Each row is where one point has got to under a steady rotation. How many steps took it there?
The counts run from 0 to 733.
[145 147 153 124 113 113 166 129 106  98 146 106 140 166 117 141 165 134
 103 147 131  84 102 150 140  93 116  95 168 145  74 178 138 155 135] | 406
[144 159 115 151 114 122 127 115 113 128 146 130 135 123 140 120 199  93
 116 120 150  84 110 125 148  86 128 120 138 130  63 163  94 175 102] | 448
[122 123 134 143 115 117 158 141 100 132 136 111 179 163 115 125 164  93
  92 156 125 102 109 145 146 111 133  91 154 139  58 175 117 147 120] | 13
[142 147 107 128 133 113 117 130 131 110 164 105 139 119 118 121 190  99
 111 132 114  67 118 139 117  84 142 139 172 131  88 167 100 162  99] | 274
[128 123 147 135 109 117 131 121 107 115 105 105 155 146 120 131 186 121
  95 144 131  92 100 151 152  91 131 101 115 154  56 182 111 154 121] | 283
[138 135 152 105 149 101 132 130  90 123 147 105 144 149 118 123 171  87
  99 153 121  79  94 125 116 111 143  76 160 149  73 164 123 133 111] | 618
[146 123 159 120 140 132 145 128 107 106 139  97 166 130 123 119 179 104
 110 153 128  95 100 149 140 117 135 101 137 141  54 190 103 147 142] | 296
[128 124 118 148 115 135 128 125  99 114 122 121 159 136 119  96 187  70
 112 134 127  98  98 128 133 111 140 102 149 129  60 184 123 161 113] | 377
[132 151 115 128 102  96 130 135 109 130 142 121 122 154 119 129 174 100
  84 128 134  67 113 125 121  84 130  96 173 138  88 163 133 167  91] | 715
[146 132 136 147 124 133 135 110  94 102 146 128 172 152 125 104 180  80
 132 149 120  96 117 133 113 115 154 115 176 129  56 155 107 151 111] | 614
[144 140 127 111 140 119 148 136 130  85 158  95 134 137 110 129 181 122
 103 144 108  77 103 153 120  76 126 122 174 128  87 182 134 159 123] | 420
[135 147 142 129  95  92 117 128 115 131 146 114 112 150 114 124 186 128
 108 135 127  68 108 130 123  76 156 123 170 159  84 149 113 157  93] | 573
[137 141 151 130  87 101 143 129  89 119 123 116 138 165 117 119 163 116
  86 135 137  75 104 135 138 112 132  79 159 159  75 168 125 159 115] | 553
[127 118 129 139  98 132 136 142 135 124 141 107 161 132 109 128 183 104
  97 150 130 105 106 160 128  83 131 119 143 119  59 194 120 166 118] | 659
[122 128 120 146 100 109 116 119 119 141 114 125 146 153 118 133 194 103
 108 141 124  90 114 139 118  67 145 116 140 138  61 162 114 153  83] | 428
[127 139 163 125 128 111 131 135  80 109 144 107 151 150 126 121 176 112
 110 167 125 104  88 145 156 107 156  85 163 164  62 154 122 148 134] | 156
[136 132 146 107 146 111 124 133  85 109 133 102 148 145 124 128 176  88
 100 155 118  89  91 132 125 110 138  72 151 143  74 174 134 142 125] | 458
[133 137 151 117 112 121 130 135 126 125 145 104 105 114 109 110 192 116
 109 126 140  78  83 130 136  85 141 116 142 141  74 192 121 162 124] | 54
[134 135 150 141  92 108 155 130  92 124 124 120 158 170 117 123 161 109
  86 140 142  89 108 138 146 114 124  85 149 156  61 172 116 151 119] | 552
[141 150 126 115 146 111 150 136 125  98 173 103 131 146 114 137 182 124
 103 146 113  75 108 146 127  71 125 120 183 135  89 166 131 157 117] | 260
[139 138 115 117 132 107 120 132 129 130 148 106 154 140 121 151 180 101
  87 146 123  75 120 148 107  73 127 106 141 124  76 172 106 148  88] | 351
[120 129 130 136 111 115 116 138 125 157 146 110 148 126 117 131 195 100
  96 148 141  95 108 139 131  77 150 126 135 135  57 164  95 155  94] | 51
[144 151 149 135 157 114 160 117 103 131 173 114 156 146 132 131 183 108
 124 152 141  88 108 124 148  93 138 118 156 149  60 147  83 139 123] | 385
[157 148 156 115 158 122 163 112 107 111 156 107 135 130 126 117 186 109
 117 128 140  69  97 119 146  99 124 111 144 143  70 179  99 144 133] | 687
[155 161 137 125 129 102 136 111  92 112 141 122 118 143 126 110 181  99
 109 117 139  58 100 105 134 102 127  92 162 152  85 159 113 158 109] | 3
[136 147 145 131 126  96 152 126 111 126 171 106 129 140 111 102 175 122
 108 133 124  62 110 120 144 107 152 130 184 169  89 157  91 155 115] | 559
[143 129 132 115 149 132 129 128 131 123 166 105 143 122 111 122 194  85
 121 145 124  87 102 133 103  80 144 126 151 117  69 180 109 144 109] | 133
[145 140 143 106 138 114 154 133 132  99 160  89 129 134 101 121 179 125
 102 137 114  64 102 145 126  88 130 125 168 145  90 187 119 153 130] | 419
[133 127 158 128 103 134 126 134 101 116 135 120 127 132 115 103 186  96
 115 143 136 105  81 131 118 101 147  94 158 132  59 182 142 159 128] | 375
[148 150 166 130 147 120 172 118 106 111 175 108 148 154 126 125 179 124
 127 152 139  86 103 135 151  94 135 118 171 152  66 152 102 141 136] | 546
[125 147 105 152 115 109 127 131  90 118 144 126 154 148 124 105 178  80
 108 133 116  84 117 124 135 111 150 108 183 146  81 149 112 164  95] | 396
[141 159 104 141 113 110 103 116 107 120 130 128 139 128 139 126 198  92
 111 126 130  78 112 132 130  75 136 117 144 135  73 157 105 171  89] | 287
[120 136 145 120 117  91 147 144 100 141 134 100 142 159 109 129 165 111
  81 145 127  77 103 133 146 102 138  86 150 167  80 173 119 143 112] | 175
